In the rows, zero is written as 128.
One turn moves each row of this set onto another row. After a few examples, where does it send each row asked below?
q156: [165 135 117 121 149 170 122  91 121 140  94 146  93  92 127 108 153 134
 132 168 100 115  97 153 128]
q224: [131 135 101 112 113 126 141  96 128 118 139 123 130 103 117 146 132  88
 159 123 130 108 105 147 126]
q215: [134 128 115 106 123 153 131 107 118 133 123 127 123  66 125 119 136 137
 118 177 104 149 133 172 113]
q405: [133 111  97 159 119 129 154  60  95 124 131 134 125 103 126 123 120 116
 150 162 110 108  92 165 138]
q638: [153 146 119 115 127 142 146 107  96 126  99 136  92 122 132  92 156 111
 161 170 113 120 123 154 154]
q334: [153 150 108 157 118 146 111  85 123 116 124 123 132 100  97  96 135 143
 152 150 138 135  94 142 138]
q27: [147 109 124 143 132 149 139  63 129 132  86 104 131  91 104 103 153 108
 136 134 151 111 128 163 135]
q693: [167 143  99 136 101 145 108 100 111 108 115 111 107 123 119 142 141 138
 131 150 137 143 122 158 144]
q925: [148 128 113 108 154 128 132 117 113 134  95 128 146 109 111 131 135 127
 129 170 124 149 118 178 106]
q768: [142 125 145 125 148 154 146  98 103 117 113 138 152 126 100 110 121 109
 138 167 147 139 109 165 141]
q630: [124 136 117 132 117 136 159 109 130 117 137 125 124  76 104 145 135  97
 115 146 136 141 117 133 112]
q267: [134 108 129 177 115 144 157  94 131 132 126 136 122 105 124 117 109 105
 137 174 111 117 116 162 123]
q184: [129 125 118 112 125 147 144  97 116 123 139 138 127  84 112 126 129 116
 113  95 115 125 112 159 123]
q600: [133 149 116 102 129 148 148  91 118 122  77 149 113  95 115 119 120 112
 161 122  87 117 116 165 133]
q245: [144 141 110 116 134 146 139  84 120 125  95 118  74 100 107 110 138 113
 118 194 130 118 122 175 139]
q337: [144 142 116 136 124 140 147  94 110 122  50 133 115  98 126 124 142 118
 136 115 138 122 119 155 123]
q106: [147 147 104 121 111 147 140  76 118 103 113 114 100 104 136 155 136 108
 143 169 125 124 138 128 151]
q721: [127 102 134 159 122 119 143  70 119 124 116 134 120 104 115 106 129 113
 118 143  85 127 104 157 149]

q405 goes to q721
q693 goes to q337
q630 goes to q224
Now find these:
q215 goes to q106
q638 goes to q156
q768 goes to q334

